In the data rows, zero lies at 7.5, halfway between 7 and 8.
Each second row below is the first row of its pair, turned about zero in one of four ways (a turn may also mirror it), then rescaled, with some noise.
After each pair comes the number of its way: 0 for the first way seen, 1 for the next new one, and so on.
array([ 9,  6,  6,  4,  7,  8,  6,  6, 10, 12,  5,  3])
array([ 7,  4,  7,  4,  9,  5,  7, 11,  7, 13,  9,  4]) 0

array([11,  7,  6,  5,  4,  8, 10,  5,  4,  0,  8, 10])
array([10, 12,  5,  5,  7,  3,  9, 11,  5, 11, 10,  8]) 1

array([8, 8, 8, 8, 7, 6, 8, 2, 6, 1, 7, 7])
array([ 8, 14,  7,  7,  7,  3,  9,  8,  6,  5,  7,  9]) 1

array([ 1,  5,  8,  7,  8,  5,  5,  7,  6, 11,  5,  6])
array([ 4,  8,  9,  9,  7,  8, 10, 11,  6,  8,  3, 12]) 2

array([ 4,  3,  6,  6,  7,  6,  5,  6,  7, 11,  8,  4])
array([ 7,  7,  6,  8,  4, 10,  8,  1,  9,  3,  9,  9]) 1

array([ 9, 15,  8,  8,  6,  3, 13, 15,  8, 12,  8, 12])
array([ 5,  2, 10,  7,  9,  9,  6,  9, 12, 15,  3,  0]) 1

array([10, 15,  7,  7,  7,  3, 11, 15,  9, 13,  7, 11])
array([ 5,  2,  9,  6, 11, 10,  4,  9, 11, 15,  4,  1]) 1

array([ 4,  2, 10,  6, 10,  6,  6,  8,  9,  9,  8,  4])
array([ 7,  6,  9,  6,  8,  6,  7,  6, 13, 11,  6,  3]) 3

array([ 4,  5,  7,  7,  8,  6,  4,  8,  7, 14,  6,  3])
array([ 6,  5,  9,  9,  5, 10,  6,  1,  7,  4,  7,  6]) 1

array([ 7,  5,  9, 10, 12,  9,  8,  7, 10, 11, 10,  4])
array([ 9,  7,  9, 10,  9, 13, 12,  7,  7,  6,  6, 10]) 1

array([ 9, 15,  9,  9,  5,  9, 14, 13,  9,  7,  9, 14])
array([ 5,  5, 10,  8, 10,  8,  7, 14,  8, 15,  7,  6]) 1

array([ 9,  8,  6,  9,  4,  9,  7,  8,  4,  2,  7, 15])
array([ 8,  8,  7, 11,  8,  8,  8,  2, 10,  6, 13, 10]) 2

array([ 7,  4,  8, 10, 10,  6, 15,  7, 12, 12, 11,  4])
array([ 7,  2,  8,  8,  8,  8, 15,  8,  9,  9,  4,  8]) 0

array([6, 4, 8, 6, 9, 9, 9, 7, 3, 6, 6, 5])
array([ 9,  8,  9,  8,  8, 11, 12,  9,  9,  9,  5,  5]) 2

array([ 9,  7,  7,  6,  7,  2, 10,  8,  9,  7,  0,  7])
array([10,  7, 10,  9,  6,  3, 13,  4,  8,  1,  2,  9]) 2

array([ 9, 15,  7,  7,  7,  3, 11, 15,  8, 12,  7, 11])
array([ 8, 15,  5,  7,  4,  0,  7,  8,  4,  3, 14,  8]) 2

array([ 9,  7,  9,  8,  6,  8,  9,  7,  0,  2,  6, 10])
array([10, 11,  8,  8,  5,  7,  7,  2,  6,  4, 10,  7]) 0

array([10,  6, 10,  4,  6,  9, 11,  4,  7,  4,  8,  4])
array([10, 10,  9,  4,  6,  6, 12, 10,  5,  6,  7,  7]) 1

array([6, 3, 6, 6, 8, 6, 4, 4, 7, 5, 8, 6])
array([ 7,  8,  7,  8, 10,  8,  8,  4, 13,  9, 10,  5]) 3

array([ 6,  7,  7,  8,  3, 11,  9,  5,  9,  4,  6,  8])
array([ 5,  5,  8,  8,  8,  7, 10,  9,  6,  7, 12,  8]) 3

array([10, 15,  7,  7,  8,  2, 12, 15,  8, 13,  7, 11])
array([ 8, 15,  5,  7,  6,  0,  8,  7,  2,  1, 13, 10]) 2

array([10, 15,  7,  7,  7,  4, 11, 15,  7, 12,  7, 11])
array([ 5,  2,  9,  5,  9, 10,  3,  9, 11, 15,  4,  2]) 1

array([5, 6, 7, 7, 9, 5, 4, 6, 8, 5, 9, 4])
array([ 8, 11,  6,  7,  6,  7,  7,  6, 10,  2,  7,  8]) 1

array([12, 11,  2,  9,  4,  4,  6, 11,  0,  6,  8, 14])
array([13, 14,  2,  9,  4,  5,  7,  6,  2,  7,  9, 12]) 3

array([6, 7, 9, 5, 4, 8, 9, 7, 9, 1, 8, 7])
array([ 7,  8,  8,  4,  3,  7,  7,  6, 10,  2,  6,  7]) 0

array([ 8, 10,  7,  6,  7, 11,  6,  4, 11,  6,  7,  6])
array([6, 5, 6, 5, 8, 8, 2, 6, 8, 6, 6, 5]) 2

array([ 5,  2,  9, 10, 10,  9,  7, 10,  8, 13,  8,  8])
array([ 6,  3, 11, 11, 10,  9,  9,  8,  8,  9, 12,  9]) 0

array([ 7,  3,  8,  7,  8, 10,  8,  8,  2,  3,  8,  8])
array([ 8,  9,  7,  6, 10,  4,  5,  9,  5, 10, 12,  3]) 3

array([ 2,  5,  8,  9, 11,  7,  6,  8,  8, 13,  6,  6])
array([ 4, 10,  6,  9,  8,  8,  8, 10,  7, 11,  2, 11]) 2

array([ 7,  6,  9, 11, 13, 11, 10,  9,  9, 14,  9,  9])
array([ 9,  4, 10, 11, 10, 13,  9,  7,  7,  9,  6, 12]) 1

array([ 7,  4,  9,  7, 10,  9,  8,  8,  9, 15,  9,  7])
array([ 8,  4,  8,  5,  8, 11,  6,  5,  7, 13,  4,  6]) 3

array([ 8,  8,  5,  9,  0,  7,  6,  8,  4,  3,  8, 12])
array([ 8,  9,  3,  8,  3,  4,  5, 10,  6, 11, 12,  7]) 1

array([ 8,  8,  6,  7,  8,  4,  8,  8,  7, 10, 15,  8])
array([ 6,  7,  6,  5,  9,  3,  6, 12,  6, 13, 15,  6]) 2

array([9, 3, 9, 5, 6, 7, 6, 6, 6, 3, 7, 7])
array([11,  9,  8,  6,  6,  4,  7,  9,  7,  6, 11,  8]) 1

array([ 8, 10,  6,  8,  5,  9,  8,  4,  8,  2,  8,  6])
array([ 7,  8, 10,  8, 10,  8, 11, 10,  6,  6, 12,  9]) 3

array([7, 5, 8, 4, 7, 7, 4, 6, 9, 6, 9, 4])
array([ 9,  8,  9,  7,  9, 11,  7,  7, 12,  7, 10,  5]) 3

array([10, 15,  6,  6,  7,  4, 12, 15,  8, 13,  7, 11])
array([ 9, 13,  3,  7,  5,  0,  8,  8,  3,  2, 13,  9]) 2

array([ 9,  9,  8,  5,  8, 11,  6,  5, 11, 13,  4,  7])
array([9, 8, 6, 3, 5, 8, 4, 6, 3, 8, 3, 9]) 2

array([ 7,  9,  8,  8,  7,  6,  8,  4,  4,  0,  8, 11])
array([10, 13,  6,  6,  6,  7,  6,  1,  8,  3,  4,  7]) 0

array([ 5,  3, 11,  5,  7,  9,  8,  5,  8,  8,  8,  9])
array([ 6,  4,  9,  5,  7,  6,  5,  7, 10, 12, 10,  7]) 3

array([10,  7,  8,  7,  5, 10,  8,  4, 10,  2,  7,  9])
array([ 9,  9,  6,  5,  6,  4,  7, 12,  6,  8,  8, 11]) 1

array([ 6,  6,  8,  7, 10,  5,  2,  6,  8, 12,  8,  4])
array([ 7,  7, 10,  8, 12,  8,  6,  9,  9, 12,  9,  8]) 0

array([ 7,  8,  9,  7,  4,  8, 10,  4,  8,  2,  8,  5])
array([6, 8, 7, 5, 3, 8, 8, 5, 9, 5, 5, 4]) 0

array([ 9,  8,  8,  6,  8, 10,  5,  6, 10,  6,  9,  3])
array([8, 7, 7, 4, 8, 9, 4, 8, 7, 8, 4, 5]) 0

array([ 7,  6,  7,  7,  7,  7,  2,  7,  9, 12,  6,  4])
array([ 7,  7,  8,  7,  5, 10,  4,  3,  5,  2,  8,  6]) 1

array([11,  8,  6,  6,  8, 11,  5,  6, 10,  5,  7,  5])
array([8, 7, 6, 6, 9, 9, 3, 8, 7, 7, 6, 5]) 0

array([ 8,  5,  7, 10, 11, 10,  7,  9, 11, 13,  9,  4])
array([ 8,  5,  7,  8,  9, 13,  6,  8,  9,  9,  4,  5]) 3

array([3, 5, 8, 6, 9, 6, 4, 7, 7, 6, 7, 4])
array([ 6, 10,  8,  8,  7,  8,  8,  5, 10,  1,  9,  7]) 1

array([ 5,  9,  5, 10,  7,  8,  4,  4,  7,  3,  4,  9])
array([ 6,  9,  3, 10,  8,  6,  3,  4,  7,  7,  7,  6]) 0

array([ 9,  8,  6,  8, 15,  5,  9,  9,  8,  9,  8,  8])
array([11, 11,  4,  7, 15,  4,  7,  9,  6,  9,  4,  9]) 2

array([ 8,  2, 11,  8, 10,  9,  6,  7, 10,  9,  9,  8])
array([ 9,  8,  9,  8,  8,  9,  5,  9, 11, 11,  4,  8]) 2

array([ 8,  6,  8,  5,  6,  9,  4,  6,  9, 10,  6,  3])
array([ 9,  7,  7,  5,  3, 10,  5,  5,  4,  3,  7,  8]) 1

array([ 7,  3, 10, 10,  7, 10,  6,  9,  6,  6,  6,  9])
array([ 8,  4,  9, 11,  6,  8,  5,  4,  6,  5, 10,  7]) 0

array([ 7,  8, 11, 10,  9, 12, 11,  9, 12,  8,  9, 11])
array([ 4,  3,  8,  7,  9,  9,  6, 13,  6, 10,  5, 10]) 3

array([ 8,  7,  7,  6,  8,  4,  9, 15,  8,  6,  8,  8])
array([10, 12,  7,  8,  6,  4, 10, 15, 11,  2, 11,  7]) 2

array([ 7,  6,  7,  6,  6,  7,  3,  6,  9, 11,  6,  3])
array([10,  7,  7,  8,  5, 10,  7,  3, 12,  6,  8,  5]) 3

array([ 7,  6,  9,  7,  8, 10,  4,  7,  7,  4,  8,  8])
array([ 8,  7,  9,  7, 11, 11,  5,  8, 10,  7,  7,  7]) 2

array([11, 12,  9, 12,  7,  8,  9,  3,  9,  3,  8,  6])
array([10, 10,  8,  9,  8,  5,  8, 12,  6, 10,  2,  7]) 1

array([ 4,  3,  7,  8,  9,  6,  6,  5,  6, 12,  9,  4])
array([ 8,  7,  8, 10,  5, 10,  9,  2,  8,  4,  8,  7]) 1

array([ 8, 13,  6,  9,  3,  8,  9,  2,  8,  5,  8, 12])
array([ 4,  6,  6,  8,  6,  6,  5,  0,  6,  5, 12,  8]) 2

array([ 9, 15,  7,  6,  7,  5, 12, 15,  7, 12,  7, 11])
array([ 9, 15,  4,  7,  4,  1,  7,  7,  3,  2, 13,  9]) 2

array([ 8,  8, 11,  9,  9, 11, 13,  9, 12,  8,  8, 14])
array([ 4,  3, 10,  8,  7,  7,  9,  8,  4,  3,  6, 14]) 0

array([ 7,  5,  7,  9, 12,  6,  7, 10, 10, 15, 10,  4])
array([ 8, 10,  5,  8,  7,  4,  6, 14,  4, 12,  3,  9]) 2

array([5, 5, 8, 7, 6, 7, 9, 7, 0, 4, 8, 7])
array([ 7, 12,  6,  7,  7,  4,  8,  8,  6, 10, 11,  5]) 3

array([ 8,  8,  6,  8,  6,  8,  7,  5,  3,  1,  8, 11])
array([ 8, 12,  5,  7,  5,  7,  4,  2,  8,  5,  8,  6]) 0

array([ 8,  7,  8,  9, 10,  6,  5,  9,  8, 15,  9,  5])
array([ 9, 10,  6,  8,  6,  5,  6, 13,  3, 10,  3, 11]) 2

array([ 6,  3,  8,  5,  9,  8,  3,  8,  7, 10, 10,  7])
array([ 7,  5,  9,  6, 10, 11,  5,  7, 11, 10, 11,  7]) 0

array([ 9,  6,  0,  7,  7,  8,  6,  7, 10, 14,  5,  5])
array([ 9,  4,  2,  8,  5, 12,  9,  2,  9,  4,  6,  8]) 3

array([ 8,  9,  7,  5,  7, 11,  4,  6, 11, 11,  4,  6])
array([ 7,  4,  9,  7,  8, 13,  5,  4,  6,  4,  6,  7]) 3

array([ 8,  7,  6,  7,  5,  8,  7,  7,  5,  0,  7, 12])
array([ 8, 11,  4,  6,  8,  4,  5, 11,  7,  9, 11,  9]) 1

array([ 9,  7,  4,  8,  4,  7,  7,  8,  3,  0,  7, 14])
array([ 9,  6,  7, 10,  9, 10,  9,  3, 11,  5, 15, 10]) 2

array([ 9,  8,  7,  7,  7, 15,  8,  9,  9,  9,  6,  7])
array([ 5,  6,  7,  7,  8, 11,  6, 10,  3,  6, 10,  7]) 0

array([ 8,  7,  4,  7,  5,  7,  8,  4,  6,  0,  7, 12])
array([ 9, 13,  3,  6,  9,  3,  8, 11,  7, 10, 10,  9]) 1

array([ 8,  8,  8, 10,  8, 10, 12, 10,  8,  9,  0, 12])
array([6, 3, 5, 9, 7, 3, 4, 7, 0, 5, 3, 8]) 3

array([ 7,  6,  9, 11,  7,  6, 10,  3,  7,  2,  7,  8])
array([ 6,  5, 10, 11,  9,  7,  7,  3, 10,  9,  7,  5]) 2

array([ 5,  3,  7,  7,  9, 11,  8,  8,  4,  7,  8,  7])
array([ 7, 10,  7,  9,  9,  9, 11,  6,  6,  5, 13,  8]) 1

array([ 6,  3,  9,  7,  9, 10,  9,  8,  4,  6,  8,  5])
array([10, 11,  9,  9,  8,  7, 11,  6,  6,  4, 12,  6]) 1

array([ 8, 10,  7, 11,  7,  6,  6,  2,  7,  2,  8,  7])
array([ 9, 10,  6,  9,  7,  5,  4,  4,  8,  8,  1,  6]) 0

array([ 9,  9,  5, 12,  6,  6,  8,  0,  7,  4,  9,  9])
array([ 9, 12,  5,  8,  6,  6,  8,  8,  7, 10,  5, 11]) 1

array([ 4,  5, 10,  8, 10,  8,  4,  8,  9, 11, 10,  7])
array([ 6,  7, 10,  8,  7, 10,  2,  6, 12, 11,  6,  5]) 3

array([ 3,  6, 11,  6,  9,  5,  6,  6,  8, 10,  9,  4])
array([ 4,  7, 11,  6,  8,  6,  9, 10,  6, 11,  4,  7]) 2

array([7, 4, 9, 7, 8, 8, 8, 9, 3, 2, 7, 8])
array([ 9,  7, 11,  8, 10, 11, 11,  8, 11,  7,  9,  5]) 2

array([ 9,  9,  5, 12,  6,  5,  5,  3, 10, 11,  7,  3])
array([ 6,  8,  6, 10,  9,  6,  7, 10,  7, 14,  3,  6]) 0

array([10,  7,  8,  6,  8, 11,  6,  6, 11,  9, 11,  4])
array([ 8,  6,  9,  5,  9, 13,  9,  9,  9,  7,  9,  8]) 3

array([8, 5, 7, 9, 6, 7, 9, 5, 8, 0, 7, 8])
array([ 7,  7,  8, 11, 10,  4, 10,  9,  8,  6, 12,  6]) 3

